Look-ups in named tables: a row name and a column name give one cell, copied from the table.

rofolog.csv
,nubatag,beme,veno,fos,runafu,zoduni,vod,kipo,kopas
tomu,-704,13,-359,449,-763,-350,20,-564,-129
nezus,-303,531,-532,56,-741,-310,275,-526,-330
deguf,-590,255,-552,36,-841,-145,47,-430,66
pupi,-239,-11,-285,-216,-916,-151,-375,-391,-407
geda,-439,492,-432,-42,-788,-463,-111,169,-53
pog,-350,-143,-461,-127,-707,-324,-194,65,64

geda, fos => -42
geda, zoduni => -463
tomu, nubatag => -704
nezus, nubatag => -303
deguf, nubatag => -590
nezus, kopas => -330
pupi, runafu => -916
pog, beme => -143
nezus, runafu => -741
geda, beme => 492
nezus, vod => 275
tomu, fos => 449
nezus, kipo => -526
deguf, veno => -552
pog, kopas => 64

sonenu =
columns: buv, pil, karil, ketud, kitigev, nol, rotunef
gaz: [6.35, 7.65, 5.83, 6.43, 4.78, 5.02, 6.35]
bom: [5.78, 5.45, 4.86, 7.12, 6.48, 6.98, 5.30]
fabakeg: [7.23, 3.50, 4.87, 4.61, 5.72, 8.32, 8.54]
belo: [7.70, 6.57, 3.96, 6.75, 8.25, 7.13, 5.16]
baz: [7.33, 5.62, 6.08, 3.71, 6.70, 4.65, 7.11]
fale: [7.67, 7.87, 5.19, 5.99, 6.52, 4.71, 5.61]
kaluk: [5.09, 9.04, 5.03, 8.01, 7.19, 6.13, 5.20]
punebu: [4.55, 8.57, 6.07, 4.32, 0.45, 7.53, 5.36]
zef: [4.30, 3.58, 1.75, 3.85, 3.66, 3.73, 4.65]
kepeni: [6.87, 4.33, 5.88, 3.67, 6.80, 3.55, 8.39]
vopomo: [5.68, 3.30, 3.47, 4.27, 5.71, 6.42, 3.98]
sanizek: [6.59, 6.14, 4.46, 4.47, 7.10, 4.15, 6.88]

What is the buv of kaluk in sonenu? 5.09
What is the ketud of zef in sonenu? 3.85
What is the ketud of kaluk in sonenu? 8.01
What is the ketud of sanizek in sonenu? 4.47
What is the ketud of belo in sonenu? 6.75
What is the nol of bom in sonenu? 6.98
What is the buv of belo in sonenu? 7.70
What is the kitigev of baz in sonenu? 6.70
What is the nol of fale in sonenu? 4.71
What is the rotunef of fale in sonenu? 5.61
What is the rotunef of gaz in sonenu? 6.35
What is the nol of zef in sonenu? 3.73
What is the buv of baz in sonenu? 7.33
What is the rotunef of bom in sonenu? 5.30
What is the karil of zef in sonenu? 1.75
What is the pil of punebu in sonenu? 8.57
What is the ketud of fale in sonenu? 5.99
What is the kitigev of vopomo in sonenu? 5.71
What is the ketud of fabakeg in sonenu? 4.61

dop =
|  | pozupet | sarakas | fur | sev |
|---|---|---|---|---|
| turo | 192 | 190 | 69 | 197 |
| visenik | 58 | 99 | 199 | 142 |
| gobuneb | 114 | 216 | 144 | 236 |
| tupovam | 142 | 88 | 111 | 95 |
| basol | 183 | 160 | 75 | 170 |
| zon | 99 | 81 | 167 | 125 |
| lugopug | 146 | 136 | 105 | 130 |
| kivudel | 40 | 145 | 220 | 194 |
| regu | 110 | 70 | 128 | 76 |
| vovada | 86 | 81 | 167 | 107 |
| sebagi | 152 | 63 | 78 | 50 |
| kisusob | 45 | 171 | 222 | 227 |
| vekur | 200 | 156 | 54 | 158 |
| pak | 117 | 171 | 144 | 189 |

What is the sev of visenik in dop?
142
What is the fur of pak in dop?
144
What is the sev of sebagi in dop?
50
What is the pozupet of vekur in dop?
200
What is the pozupet of sebagi in dop?
152
What is the sarakas of vovada in dop?
81
What is the fur of lugopug in dop?
105
What is the sarakas of vekur in dop?
156
What is the fur of turo in dop?
69
What is the sarakas of visenik in dop?
99
What is the fur of regu in dop?
128
What is the fur of visenik in dop?
199
What is the fur of kisusob in dop?
222
What is the fur of kivudel in dop?
220
Which row has the largest sev? gobuneb

ret =
	rov	kenug	rep	lib	zapuzud	runal	kazofe
nol	77	136	83	155	16	128	122
fut	163	90	44	122	186	134	173
zaf	113	99	125	58	30	85	97
delob	146	116	103	109	184	66	114
givid	69	115	76	165	95	51	132
nodud	46	113	73	59	207	164	146
led	144	168	95	72	129	153	70
pubi	138	166	61	104	175	31	99
duvi	161	116	177	132	172	103	82
ved	157	183	115	80	71	122	125
bevi	116	115	117	114	115	115	106
lutud	113	84	115	193	187	196	104

What is the rov of duvi in ret? 161
What is the rov of zaf in ret? 113
What is the rep of led in ret? 95
What is the zapuzud of pubi in ret? 175
What is the rep of bevi in ret? 117
What is the kenug of lutud in ret? 84
What is the kenug of pubi in ret? 166

bimot =
columns: niz, dubol, lavo, tik, fope
darub: [114, 100, 93, 91, 112]
dokasi: [146, 112, 80, 152, 50]
nek: [150, 106, 74, 159, 32]
torir: [98, 84, 91, 23, 157]
vol: [159, 139, 85, 203, 16]
velire: [149, 156, 99, 235, 6]
givop: [120, 78, 74, 70, 88]

What is the lavo of nek in bimot? 74
What is the fope of velire in bimot? 6
What is the dubol of darub in bimot? 100
What is the niz of darub in bimot? 114
What is the dubol of torir in bimot? 84
What is the lavo of velire in bimot? 99
What is the dubol of nek in bimot? 106
What is the fope of torir in bimot? 157
What is the niz of givop in bimot? 120
What is the niz of torir in bimot? 98
What is the niz of vol in bimot? 159
What is the niz of dokasi in bimot? 146
What is the dubol of givop in bimot? 78
What is the dubol of dokasi in bimot? 112
What is the fope of darub in bimot? 112
What is the fope of vol in bimot? 16
What is the tik of torir in bimot? 23
What is the tik of velire in bimot? 235
What is the tik of givop in bimot? 70

